In the data rows, 128 means zero.
Here is a table of points, one per row:
[101  94 178  47  90  73 139 110  86 141 140 110 153 143 147 131 115 134
 144 155 118  88 138 134  97 117 147  82 166 158 116 139 154 134 156 182
 144 173 170]
[115 154 120 128 150 181 118 114 141 141  93 123 149  60 163 137 130 178
 126 126  72 141 153 123  90 172 148 170 133 105  91 105  99 124  81  58
 137 164 182]
[ 64 110 123 107 122 105  80 104 131 122 113 112 129 103 118 138 130 140
  83 165  89  82 108  96  62  79 161 157 132 147 150 112 122 190 162 163
 121  62 158]
[118  82 149 129 134 132 141 115 146 138  66 159 182 111 139 108  82 153
  71 117  95 170 161  65 112 127 106 132  81  76 115 167  64 115 132 113
  79 172 119]
[128 146  94 112 187 155  98 104 109 140 154 126 103 120 128 112 152  81
 190  98 152 154 145 141 172  57 159  96 161  57 143 123 119  94 112  75
 108  93 109]
[156 123 145  92 142 125 108 158 120 135 150  91 122 190 127 145 119 123
 149 188 116 148  92  95 147 153 135 128 143 155 147 136 135 150 140 136
 143 193 134]
[118 159  68 152 152 125 114 136 148  48 115 161 133 122 158 190 140 106
 167 140 150 158 126 157 113 112  98  78 145 152 117  98 121  80 133 114
  61 130 117]
[101  86 112 109  43  84 141 112  87 157  88 151 164  81 126 129 142 183
  50 124  83 152 196 121 166 129 168 131 130  76 152 126 120 104 169 164
 142  48 150]
[ 91 109 157 118  97 114  92 137  95 149 138 135  85 111 123 152 127 144
  98 166 130  75 116 108  85  73 145 145 115 142 139 115 128 173 177 151
 102  37 179]
[102 111 102  93 106 102  77 121  63 176 141  47 169 112 170 123 154 109
 160 108 156  76 140 109 160  64 152 128 118 117 113 137 142 143 147 158
 135 108 142]
[121 149 137 135 132 168 149 109 151 173 111 130 122 101 148 148 123 132
 138 113  96 124 164 125 101 141  98 163 146 135  71 130  88 143 145  68
 104 160  99]
[105 168 161  93  59 125 100 100 107 187 137 111 121  91 139 160 136 159
 147 102  95 128 125 193 132 110 149 139 164 163  85 138 107 106 194 169
 133  97 134]
[148 145 137 154 149 179 145  90 134 172  90 117 150  84 141 125 121 152
 143 142 107 113 168 141  82 125 121 147 135 119  84 107 100 113 136  74
  99 176 112]
[141  98 134 124 178 129  77 131 143  59 143 195  94 132  65 172 128 114
 161 114 149  97 128  57 108  86 104 180 188 189 115  70  59 148 165  79
  82  44 178]
[112 112 144  79  50 101 110 112  84 121 127  94 117 155 156 106 151 157
 149 149 114 117 172 110  89 124 140 119 168 122 123 109 159 152 120 198
 169 127 214]
[ 69  84 147 184 143 163 166 106  91 181 114 116 147 122 136 121  93  57
 121 147 192 169 137  62 101 130 149 135  94 135  87 122 109  86  87 116
 161 133 105]
[ 86 132 171  71 114  71 141 135 107  76 105 121 171 135 158 117 153 168
 120 143  89  65 136 145 100 142 171  89 169 127  87 118 144 158  94 229
 166 155 157]
[149 124 124 131 135 107  86 165 149 166 204  77 123 155 124  90 117 102
 120  97 144  84 122 156 151  89  80 112 108 114 138 156 138 126  80  86
 179 140 118]
[138 110  67 153 119  86 131 147 113 136 148 129 120 161 133 112 128 117
  64 130 139 139  84 185 127 154  69 142 107 191 137 116 169  99 126 100
 142 142 120]
[185 151 125 123 159 151 195 126 112  58  85 117 126 172 103 158 158 140
  94 143 122 130 147 159 163 127 152 159 141  94 117 144 226 166 156 155
 161 167  80]
[152 132 150 133 136 118 150 131  76 137 140 137 108 161  93 135 110 117
 121 182 110 140 117 135 201 172 134 131 146 132 141  83 163 169 144 133
 165 179 133]
[132 137  59 150 160 141  81 124 137  98  86 134 126 107 159 113 128  84
 169 141 130 180  98 128  99 140 126  81 174 139 144 103 132  93 142 118
  76 100 106]
[184  79 108  94  89 129 117 135 140 129 145 155 114 152 122 114 115 165
  34  64 124 132 116 107 109 145  88 115 105 122 120 178  90  77 136 149
 126 157  78]
[ 81 109 188 155 158 174 160 124 151  96  96 172  71  91 115  86 113 120
  96 124 137  99 129  86  85  78 103 191  70 132 161 155 115 194 142  86
  96 111 140]
[165 132 106 133 100 131 105  92 117 183 188 106 121 118  70 122 103 159
 100 120 121 103  86 215 136 176 138 152 148 148  93 138 115  81 119  86
 116 155 103]
[145 147 111 148 173 127  97 116 149 109 123 128  92 118 105 143 130 123
  94 164 127 121  66  70 106 113 194 194  99 122 185 108 170 155 165  83
 104 118 112]
[153 108  66 163 139 103  78 156 130 137 147  98  99 124 122 120 133 124
  86 148 108 143  65 150  89 178  78 120  94 175 138 152 165  89  89 160
 129 162 141]
[134 133 162 154 109 183 145 122 164 185 111 143 119 105 153 123 149 125
 157 105  90 125 156 153 122 166 134 159 109 131 103 124  76 131 115  78
 108 130 176]
[154 107 124 105 103  99 168 122 128 110 170 119  83 183 146  67  74 155
 115 134 134  80 123 167 120 165 123 115 136 131 160 152 136 120  62 133
 193 159 138]
[ 75  88 154 186 129 163 167 124 100 158  90 115 160 131 148 122 112  76
 125 131 209 138 140  52  96 141 150 126 118 128  93 145 134  93  79  84
 156 124 105]
[178 223 143 130 108 173  95 130 143 182 177 138 122 100 116 140 154 142
 151 131 136 193  93 169 169 158 159 166 129 159 143 120 120 117 173 107
 133 125 133]
[159 128 124  95 112 140 137 133 137 124 142  72 117 187 140 132 101 114
 170 173 128 150  91 109 131 148 154 144 113 118 165 148 165 143 141 149
 133 182 112]
[143 100 141  94 150 148 161 112  88  45 101 122 115 113  60 141 150 139
 165 129 112 127 197 117 186 178  98 118 205 132 158  74 117 155  97 126
 150  51 153]
[148 151 114 161  98 109 136 141 173 141 100 153 167 154 128 152 137 186
 110 107 145 145 116  85 146 146 135 107  98  75 177 101  93 111 157 147
 114 150  83]
[ 85 177 107 124 145 174  80 165 187  89 117 119 119 119 129 125 148  97
 172  91 141 196  62 119 122 157  79  60 140 158 155 150 122  94 154 149
  74  95 185]
[ 92 100 107 129  91  55  80 137  79 188  89 116 135 105 184 131 132 133
 147 164 139 141 115 149 106 131 126 111 123 177 141 105 180 107 180 166
 110 100 130]
[162  95 113 135  80 120 110 120 160 127 172 153 120 148 109  83 127 197
  47  92 112 160 153 118 114 166 111 121  94  99 167 181 103  76 115 137
 144 121 114]
[111 106 125 104 190 175 179  99 117 112  80 106 129 143 134  89 132 133
 108 161  99 130 181 107  76 163 139 133 106  87 131 170 139 166  76 148
 141 185 179]
[130 164 109 160  95 116 140 165 192  51  88 161 143 150 167 116 163  99
 228  97 161 164 102 176 105 100  93  93 123 140 157 131 111  90 137 104
  93  44 132]
[170 203 126 125 143 191  90 119 165 129 114 108 136 103 124 206 175 167
 118 107 125 160 104 173 150 147 156 153 148 157 116 125 151 144 151 132
 115 175  54]
[121 134 150 134 165 129 142 133 120 167 120  94 128 130 161  83 135  50
 140  92 152 123 181 112 128  77 117 156  75  57 131 150 118 154  98  77
 105 150 107]
[139 100 141  78 134 106 183 117 144  82 126 125 119 162  87 128 118 114
 215 127 123 117 154 110 171 151  94  99 167 148 107  78  93 140 111 121
 126  56 159]
[ 79 119 131 168 181 113 143 141  97 166 121 143  93  94 146 109 136  93
 147 101 137 125 182 135 165 111 140 157  78  33 125 141 106 150  79  67
 156 166 152]
[ 79  90 127 102 118  99 108 124 111 139 155 141 112 103 146 142 120 128
  80 153 129  72 118  99  75  80 194 146 128 163 133  93 119 171 172 161
  84  90 160]
[168  89 114 123 165 104  73 165 124 150 183  91 129 147  87 121 125  99
 128  74 129  59 172 143 165 115  65 167 102 162 129 102 141 128 103 104
 204 120 121]
[157 136 145 187 139 127 144 166 153 115 167 185 102 111 113 155 109 114
 118 158 151 104  53 118 129  93 161 155 101 120 166 103 129 197 178 100
 108 118 131]
[101 142 166  75 141 191 155  98 138  96 176 175  88 167 124  82 111 135
 197 129 124 185 103 162 153 141 125  72 154  86 136 166 126 125 123 155
 130  83 158]
[163 136 127  89 119 125 149 130 109 132 139  94 119 165 114 110 120 115
 161 192 130 147  99 113 138 139 154 121 105 135 155 122 147 131 147 126
 158 177 112]
[108 131 129  82 144 164 128  60 144  71 150 179 123 163 116 132 106 101
 168 153 108 130 132 142 155 146 139  84 188  98 116 133 130 117  93 144
 101 159 150]
[140  92 133  53 168 139 163  94 147  95 111  89 126 128 105 126 103 115
 170 161 143 135 112 107 157 147 111  98 204  98 113 123 128 122 108 145
  93 101 116]
[207  95  94 131  95 110 128 110 167 150  99 153 139 153 112 113  85 183
  56  85 130 121 151 120 125 128  99 102  92 127 164 174 100  92  98 154
 147 117 114]
[ 96 154 116 166  63  52 113 161  89 137  95  90 146  93 169 129 114 113
 144 128 125 141 137 162 101 141 130 100 105 168 159 122 159 134 176 187
 118  70 157]
[109 107 172 155 141 145 179 135 140 146  92 185 177 120 149 115 113 164
  83  98  91 118 163  58 137 141  63 118  83 101 132 158  48 117 130 151
  73 160 123]
[158 142 107 102 124 135 139 124 146 102 123  86 130 186 134 122 133 148
 163 174 143 158 121 136 106 148 171 137 111  90 163 130 165 157 133 124
 176 175 125]
[ 75 151 128 123 123  87 103 121  91 157 162 118 132 103 143 110 166 116
 128  91 155 121 188 179 176  70 163 138 142  82 105 201 187 175 168 164
 147 104 104]
[116 171 152 102  65 129 100 144 125 184 141  96 146 101 141 144 146 168
 137 123  95  95 138 154 132 117 175 116 186 187  52 135 130 103 164 168
  76 119 110]
[127  85 188 185 164 100 170 130 162 105 183 112  76  89  70 104  81 175
  45 104 124  80  38 152 145 114 119 109  79 166 156 118 127 175  89 138
 113 100 131]
[178 126  84 149 137  78 109 163 122  97 127 145 114 141 111 139 135 118
  66 112 144 122 134 176  86 159  45 148 103 196 102 116 199 120 122 131
 133 144  74]
[133 139  83 103 165 159  87 129 141 106 151 121 130 118 114 130 157  89
 233  60 141 118 143  96 145  66 121  96 155  86 111 127 126 118 114  92
 108 110 106]
[ 79  83 181 179 151 161 151 116  91 140 104 136 157 131 117 163 125  49
  93 154 186 136 179  72 137 142 113 158 110 170  64 147 126  97 100 105
 145 116  72]
[167 190 152 128 141  98 178 153 134  84 112 138 131 165 123 143 132 136
 137 175 136  92 106 139 159 139 131 114 128 108 123 118 147 150 126 154
 184 182 117]
[ 91 114 157 213 102 126 170 128 108 146 237 168 129 121 104 153  96  95
  76 105 157 130  87 151 143 156 131 115 143 155 127 129 155  42  51 147
 246 123 133]
[146 195 117 131 189 148 108 186 132 112 139 116 164 105 115 149 178 109
 126 104 142 148 125 154 189  78 156 164  99  81 149 130 194 169  94 146
 150 170  68]
[158 159 120 191 101 126 199 116 147 139  80 143 162 107 170 128 169 164
 186 105 102 111 162 153  83 120 128 171 128 109 101 120  50 162  75  56
 136 110 142]
[119 162 108 191 133  85 112 211 164 117 108 149 149 125 152 155 137 101
 127 155 136 138  43 147 174 155 113 107 106 197 126  48 127 123 158 150
 130 206 120]
[133 137  91  98 109 166 127  98 155 109 109 196 150 142  98 129 113 154
 114 101 119 187 155  92 149  96 124  78 153  84 126 150  70  69 150 115
  62  81 100]
These points spread out most along one direction. Take the direction at right angles to it along which they spread out most. Go by this last direction. Where along it does each point below lie, from 0 to 99? 50 is the average, and the first point above lies past it. One standard deviation of the points above along it is 16.
[140  92 133  53 168 139 163  94 147  95 111  89 126 128 105 126 103 115
 170 161 143 135 112 107 157 147 111  98 204  98 113 123 128 122 108 145
  93 101 116] >> 65
[158 142 107 102 124 135 139 124 146 102 123  86 130 186 134 122 133 148
 163 174 143 158 121 136 106 148 171 137 111  90 163 130 165 157 133 124
 176 175 125] >> 43
[154 107 124 105 103  99 168 122 128 110 170 119  83 183 146  67  74 155
 115 134 134  80 123 167 120 165 123 115 136 131 160 152 136 120  62 133
 193 159 138] >> 29
[148 145 137 154 149 179 145  90 134 172  90 117 150  84 141 125 121 152
 143 142 107 113 168 141  82 125 121 147 135 119  84 107 100 113 136  74
  99 176 112] >> 47
[ 96 154 116 166  63  52 113 161  89 137  95  90 146  93 169 129 114 113
 144 128 125 141 137 162 101 141 130 100 105 168 159 122 159 134 176 187
 118  70 157] >> 68
[148 151 114 161  98 109 136 141 173 141 100 153 167 154 128 152 137 186
 110 107 145 145 116  85 146 146 135 107  98  75 177 101  93 111 157 147
 114 150  83] >> 41
[116 171 152 102  65 129 100 144 125 184 141  96 146 101 141 144 146 168
 137 123  95  95 138 154 132 117 175 116 186 187  52 135 130 103 164 168
  76 119 110] >> 73
[170 203 126 125 143 191  90 119 165 129 114 108 136 103 124 206 175 167
 118 107 125 160 104 173 150 147 156 153 148 157 116 125 151 144 151 132
 115 175  54] >> 46
[168  89 114 123 165 104  73 165 124 150 183  91 129 147  87 121 125  99
 128  74 129  59 172 143 165 115  65 167 102 162 129 102 141 128 103 104
 204 120 121] >> 32
[158 159 120 191 101 126 199 116 147 139  80 143 162 107 170 128 169 164
 186 105 102 111 162 153  83 120 128 171 128 109 101 120  50 162  75  56
 136 110 142] >> 51
[207  95  94 131  95 110 128 110 167 150  99 153 139 153 112 113  85 183
  56  85 130 121 151 120 125 128  99 102  92 127 164 174 100  92  98 154
 147 117 114] >> 28
[152 132 150 133 136 118 150 131  76 137 140 137 108 161  93 135 110 117
 121 182 110 140 117 135 201 172 134 131 146 132 141  83 163 169 144 133
 165 179 133] >> 40
[111 106 125 104 190 175 179  99 117 112  80 106 129 143 134  89 132 133
 108 161  99 130 181 107  76 163 139 133 106  87 131 170 139 166  76 148
 141 185 179] >> 41
